128 stands for zero in the data rows.
Each row in the table below has a label, given by one hidden rule.
array([ 74,  55, 153, 112,  85, 148, 117,  86]) PP
array([141, 123,  95, 129, 166,  84,  66, 151]) PP
array([105, 140, 129, 178, 131, 143, 148, 171]) PP
array([126, 156,  74, 105, 133,  97,  61, 148]) PP
array([205, 154,  72, 108, 150,  63,  71, 117]) PP
array([132, 120, 144, 113, 154, 107, 135, 178]) PP
array([ 75,  79, 157, 157, 128, 125,  93,  60]) PP
array([ 91, 140,  90, 118,  83, 157, 108,  75]) PP
array([174, 176, 172, 111, 141, 166, 188, 170]) PP
array([148, 170, 148,  99,  89, 118, 135, 115]) PP
array([ 92,  67, 139, 109, 109, 122, 117,  81]) PP
array([107, 125,  74,  67,  87,  83, 117, 142]) JZ
array([182, 162, 204, 187, 182, 193, 171, 177]) DN
array([129, 116, 107,  67,  94, 101, 112,  97]) JZ
array([ 92,  93, 112, 152, 119, 142, 102, 140]) PP
array([ 81, 137,  60,  86,  71, 119, 112, 154]) PP
array([130,  75,  81,  89, 104,  86, 124, 102]) JZ
array([152, 159, 158, 203, 185, 192, 153, 162]) DN
array([ 93, 134,  85,  68,  55, 147,  97, 150]) PJ
array([130, 104, 134, 109, 130,  95, 129,  75]) JZ
array([169, 175, 128, 135, 142, 187, 146, 133]) PP
array([184, 170, 214, 202, 182, 216, 154, 174]) DN
array([140,  88, 141, 103, 130,  57, 144,  85]) JZ
array([143, 169, 137, 147, 115, 181, 143, 132]) DN
array([162, 186, 191, 169, 187, 177, 209, 177]) DN
array([175, 171, 123, 122, 149, 166, 145, 132]) PP
array([114, 130, 151, 148, 153, 112, 130, 189]) DN
array([188, 164, 122, 140, 161, 140, 149, 130]) PJ
array([ 67,  72, 111,  89,  92, 137, 155,  84]) JZ
array([136, 103, 109, 102, 115,  76, 142,  91]) JZ
array([187, 194, 196, 221, 203, 236, 194, 145]) DN
array([137, 182, 146, 101,  93, 124, 124, 107]) DN
array([160, 170, 181, 139, 161, 171, 161, 166]) DN
array([ 88,  86, 122, 101,  98, 137, 136,  80]) JZ
array([157, 188, 197, 167, 172, 162, 214, 175]) PP
array([126,  76, 115, 132, 171, 106, 119, 160]) PP
array([ 54,  74, 134,  96,  52, 108, 174,  90]) JZ
array([168, 179, 170, 121, 156, 172, 172, 169]) DN
array([ 76, 149,  68,  74,  82, 115, 114, 118]) PP
array([ 93, 127,  75, 107, 132, 100,  63, 182]) PJ
array([193, 158, 115, 163, 187, 126, 152, 134]) PJ
Here are more rows. What is the label of each one?
array([148, 160, 166, 228, 172, 184, 141, 166]) ~ DN
array([ 94,  61, 156, 130, 123, 108,  90,  79]) ~ PP
array([162, 158, 145, 188, 209, 174, 165, 148]) ~ PJ
array([ 98,  72, 161, 159, 126, 111,  73,  81]) ~ DN
array([ 94,  63, 169, 155,  88, 134,  88,  82]) ~ PJ
array([124, 103, 156, 136, 142, 114,  82,  71]) ~ PP
array([ 88,  65, 175, 153, 105, 131,  85,  72]) ~ PJ
array([ 56,  59, 120,  74,  87, 148, 140,  84]) ~ JZ
array([110,  85, 159, 147, 125, 112,  67,  81]) ~ PJ
array([155, 178,  94, 116, 127,  81,  68,  99]) ~ PP
array([206, 164,  77, 108, 130,  78,  70, 109]) ~ PP
array([ 99, 139, 136, 167, 151, 115, 136, 192]) ~ PP
array([135, 148, 134, 114, 127,  96, 131,  97]) ~ PP
array([ 89, 106,  73, 109,  73, 109,  99, 195]) ~ JZ
array([180, 149, 133, 179, 203, 159, 170, 142]) ~ PJ
array([195, 159, 213, 204, 191, 201, 155, 179]) ~ DN
array([ 83, 144,  63, 153,  94, 110,  75, 175]) ~ DN
array([189, 142, 124, 171, 190, 133, 165, 137]) ~ PJ
array([ 85, 111,  97, 157, 108, 153, 100, 105]) ~ PP
array([ 99,  82, 158, 138, 152, 123, 113,  51]) ~ PJ
array([ 56,  68, 100,  69,  87, 139, 172,  83]) ~ JZ
array([ 90,  94,  81, 114, 107,  95,  81, 208]) ~ PJ
array([137,  83, 152, 121, 144,  75, 145,  67]) ~ JZ
